In the rows, zero is written as 128.
Each path is a new rotation, seen through one point. The rows after it are directions, each followed by how far the rotation turns it, in degrees per step (0 if it stays put).
Each turn is a multiple of 5 degrees from 10 to 175, or 0.
Each row of a path follows its step; steps can be skipped.
path 1
step 0: [121 131 129 131 131 127 140 127 135 130 128 128 131 129 135 132 125 135
 132 127 127 121 117 118 124 134 130 127 130 131 130 124 133 139 128 122
 125 133 139 126 123 126 117 129 119 133 129 132 130 126 124]
step 1: [123 132 140 132 126 135 135 127 132 130 126 135 133 124 124 130 123 132
 127 127 128 123 126 129 128 134 126 120 135 130 123 133 129 127 130 131
 118 138 120 130 135 119 126 140 133 131 126 128 134 127 121]
step 3: [125 127 134 131 132 126 123 122 133 128 130 130 129 124 127 122 116 141
 130 137 139 127 129 138 132 131 129 127 135 131 127 131 129 135 122 123
 136 125 136 130 126 133 135 132 128 124 134 131 131 131 133]
step 4: [114 130 138 128 126 121 126 125 130 127 136 129 131 127 131 127 124 132
 130 129 121 141 126 126 132 124 124 125 126 136 118 136 130 135 123 128
 129 131 131 125 125 129 123 131 117 131 127 133 125 119 133]
step 9: [129 125 119 132 132 137 131 131 117 126 121 128 135 130 126 136 137 126
 134 127 124 131 134 133 127 118 119 126 130 137 125 129 123 132 124 124
 123 126 123 135 123 127 127 134 123 139 125 132 130 120 128]
step 13: [121 128 125 129 126 134 129 133 121 126 128 126 138 126 126 131 132 122
 121 126 125 120 128 143 127 122 126 125 121 131 130 133 130 126 138 126
 130 138 120 127 137 125 130 120 127 133 120 125 130 124 129]
step 20: [125 134 133 136 138 124 125 130 129 133 133 133 134 134 130 120 120 130
 126 125 126 126 131 128 135 123 122 121 125 129 135 133 129 124 132 130
 131 125 125 132 124 121 125 130 123 127 128 139 140 118 122]
step 21: [129 121 136 127 132 133 131 127 123 131 123 137 139 132 135 133 126 125
 127 130 129 127 135 129 134 130 130 125 136 128 125 124 130 132 133 137
 130 122 140 131 136 128 128 126 125 131 126 137 134 120 137]
step 23: [129 127 128 123 122 126 125 122 128 120 132 129 123 125 132 125 124 137
 129 127 127 132 130 115 134 116 135 131 133 131 126 124 131 120 122 128
 134 120 127 127 128 120 128 129 130 137 136 127 131 118 134]
step 24: [124 134 131 124 122 131 125 126 129 122 133 130 126 130 135 122 124 128
 126 131 127 123 125 133 134 131 128 136 129 120 130 136 133 122 130 138
 135 118 120 129 118 124 133 127 119 131 121 129 137 128 133]
[129 128 132 126 128 127 128 126 128 129 130 127 126 129 127 129 128 128
 130 126 127 128 131 128 129 127 128 128 129 130 125 128 129 126 127 126
 125 127 127 129 129 128 129 130 128 127 124 127 129 124 127]	130
[128 127 131 127 130 129 130 129 129 128 127 128 126 126 128 129 126 129
 127 128 127 130 128 126 127 128 126 124 129 130 128 128 129 127 128 130
 132 127 127 127 125 130 128 128 129 129 128 128 131 128 131]	20
[125 130 128 127 129 127 131 128 126 130 129 127 129 128 129 126 127 125
 127 131 128 128 129 128 127 128 127 128 130 126 130 128 129 129 127 130
 127 128 127 126 127 126 128 128 126 131 125 130 126 126 127]	90
[127 126 126 128 126 128 130 128 128 131 125 127 127 129 127 128 128 128
 129 128 127 129 131 130 130 128 130 126 127 129 127 131 130 127 125 130
 129 129 130 128 127 128 130 127 127 127 132 130 127 127 128]	60
path 2
step 4: [132 129 132 132 135 133 123 135 130 136 123 130 129 131 134 133 128 130
 127 126 125 137 125 120 123 133 127 128 132 132 132 130 133 136 133 139
 124 128 141 128 124 120 137 125 127 129 129 132 132 119 130]
step 9: [131 128 126 116 123 121 129 127 126 126 131 124 130 121 127 126 122 114
 131 131 118 135 131 133 126 129 131 140 129 131 134 127 132 136 129 134
 137 129 125 137 127 126 131 129 132 126 128 127 128 132 133]
step 12: [126 132 119 139 133 123 128 123 129 125 129 123 128 122 133 129 129 126
 129 123 127 128 118 117 118 125 130 131 127 123 129 120 126 135 125 131
 131 122 129 129 120 129 131 120 119 130 120 120 128 133 132]
step 13: [121 126 132 130 126 133 130 130 133 130 125 127 128 127 123 122 124 125
 124 115 126 133 122 125 124 126 134 124 133 129 130 135 134 124 125 128
 132 119 124 134 131 126 126 115 134 131 130 139 139 130 123]
step 17: [134 121 130 130 126 127 137 117 132 127 126 128 136 129 123 125 128 127
 129 125 126 128 128 131 123 138 125 132 129 131 123 132 131 126 119 127
 130 125 119 130 138 136 133 141 124 134 129 123 131 130 135]
step 18: [131 127 127 125 132 126 124 138 137 120 122 121 126 131 132 132 129 135
 137 121 121 128 133 132 128 127 136 129 125 130 120 121 132 132 136 130
 128 135 121 129 126 134 123 125 125 130 129 122 136 134 135]
step 19: [129 124 131 132 111 121 130 132 126 129 126 122 127 130 131 129 131 126
 119 127 127 133 132 121 124 130 131 125 124 125 137 132 123 118 136 129
 132 129 124 122 127 130 128 127 138 125 130 118 131 133 129]
step 22: [121 137 120 137 132 128 125 135 126 132 132 137 128 130 131 120 130 124
 125 126 128 129 124 125 121 126 127 118 127 133 122 123 128 120 131 122
 133 134 115 124 130 130 131 127 131 133 130 130 126 120 133]
step 23: [142 132 130 130 131 128 136 127 140 130 132 127 131 135 132 126 127 129
 122 123 125 124 125 119 121 127 128 129 125 130 135 121 133 133 126 132
 133 121 135 126 128 124 135 125 129 133 122 125 131 118 130]
step 27: [130 127 135 128 125 132 129 131 134 131 124 134 139 130 125 122 125 133
 133 121 136 137 127 127 125 131 133 127 126 128 127 133 115 131 128 139
 127 140 129 133 128 127 123 130 129 120 129 120 127 123 130]
[127 128 128 129 129 127 129 126 127 128 131 125 128 125 130 127 130 127
 128 129 127 128 128 129 129 128 127 129 126 126 128 126 131 131 127 129
 130 127 129 128 129 126 129 132 127 131 128 128 128 126 131]	130
[130 130 129 129 126 130 130 127 129 124 126 128 127 128 126 128 129 127
 129 126 129 128 131 126 127 129 129 126 127 126 126 125 129 127 125 126
 128 127 127 127 126 129 130 126 127 128 129 128 127 127 129]	65
[126 129 130 126 129 130 128 132 129 127 129 130 128 128 126 128 127 129
 130 126 128 128 129 129 129 127 131 128 129 129 127 128 130 130 130 130
 127 128 128 131 129 126 128 127 130 130 129 128 129 125 128]	155
path 3
step 2: [129 131 131 117 122 134 130 136 127 119 129 136 131 131 127 131 122 125
 127 124 129 125 130 121 134 131 128 128 126 135 130 138 140 132 128 122
 126 125 127 123 126 127 137 142 131 118 134 125 134 131 131]
step 3: [133 121 136 138 121 118 135 120 126 125 130 138 130 128 122 132 126 130
 136 126 129 130 128 125 130 128 127 134 130 122 121 123 134 126 139 143
 122 125 128 129 129 123 122 123 127 123 123 128 129 125 131]
step 4: [120 131 119 125 137 130 130 130 122 126 135 129 135 136 126 138 124 120
 127 134 128 139 130 126 126 121 129 125 131 129 128 134 123 119 126 129
 130 128 124 132 134 136 132 119 137 120 128 126 127 137 130]
step 5: [132 124 126 117 126 135 120 126 126 121 127 133 128 139 122 130 126 121
 127 125 123 117 131 123 134 134 129 131 130 133 120 131 140 134 137 129
 129 129 128 126 124 123 128 138 129 122 130 131 130 132 124]
step 9: [135 121 121 136 121 123 127 126 127 120 130 133 138 134 128 132 125 126
 126 132 133 129 128 125 135 117 127 117 123 126 124 133 132 120 123 121
 127 124 128 117 125 134 122 119 126 126 132 135 130 126 129]
step 13: [128 119 127 126 129 121 131 140 133 120 134 126 131 130 123 131 124 132
 116 126 132 125 125 122 126 138 124 128 128 128 120 133 131 141 138 132
 131 125 122 124 131 126 120 133 131 125 127 127 134 135 127]
step 18: [124 125 128 120 125 126 124 124 130 125 130 123 125 141 124 131 128 129
 129 123 137 137 129 133 125 128 131 135 123 125 129 130 143 128 138 130
 131 131 123 126 134 124 127 123 132 118 115 125 131 124 129]
step 21: [117 124 127 127 130 128 126 124 134 119 138 129 125 134 121 131 129 127
 122 127 139 134 130 134 124 126 127 126 134 130 131 134 133 131 136 128
 135 126 125 117 129 127 128 128 130 121 117 127 139 125 133]
step 23: [118 129 126 120 119 119 132 121 118 122 125 121 134 132 138 129 123 127
 126 139 131 129 134 124 123 134 136 132 125 130 123 132 134 128 128 131
 124 127 122 124 122 128 121 120 129 129 132 122 132 132 123]
step 25: [131 128 125 133 129 131 123 128 118 133 134 125 137 118 123 131 132 120
 133 124 126 137 129 117 132 131 128 122 125 129 126 127 141 128 128 132
 131 126 126 124 131 120 120 126 141 135 126 128 133 127 125]
[129 127 127 131 127 126 127 127 126 130 128 128 129 128 129 129 130 130
 128 129 127 128 131 127 126 124 128 126 128 129 128 129 131 128 130 128
 130 128 129 132 126 129 127 128 125 128 129 125 128 128 130]	130
[125 127 129 127 128 126 128 127 127 127 128 128 125 129 127 128 131 129
 127 127 128 126 125 127 127 128 127 128 128 126 129 126 130 128 130 129
 127 131 127 127 126 126 128 128 126 128 128 127 130 132 126]	140
[130 129 126 126 128 126 128 127 127 129 129 130 128 127 128 130 130 126
 127 123 129 127 127 126 130 126 130 128 129 129 128 126 127 131 127 131
 127 126 128 128 126 127 129 129 128 129 129 127 129 126 127]	130
[128 130 127 127 123 128 128 125 128 126 125 129 129 127 129 126 128 127
 130 129 128 125 127 128 126 128 129 127 129 130 129 128 129 129 128 128
 129 128 129 127 129 128 129 127 126 125 127 130 129 126 128]	120
[129 131 128 129 127 131 128 128 127 126 128 131 125 129 128 129 129 130
 126 127 128 130 128 128 127 126 127 125 127 129 128 129 126 126 127 128
 128 129 129 127 128 128 131 127 129 128 131 131 130 129 129]	145
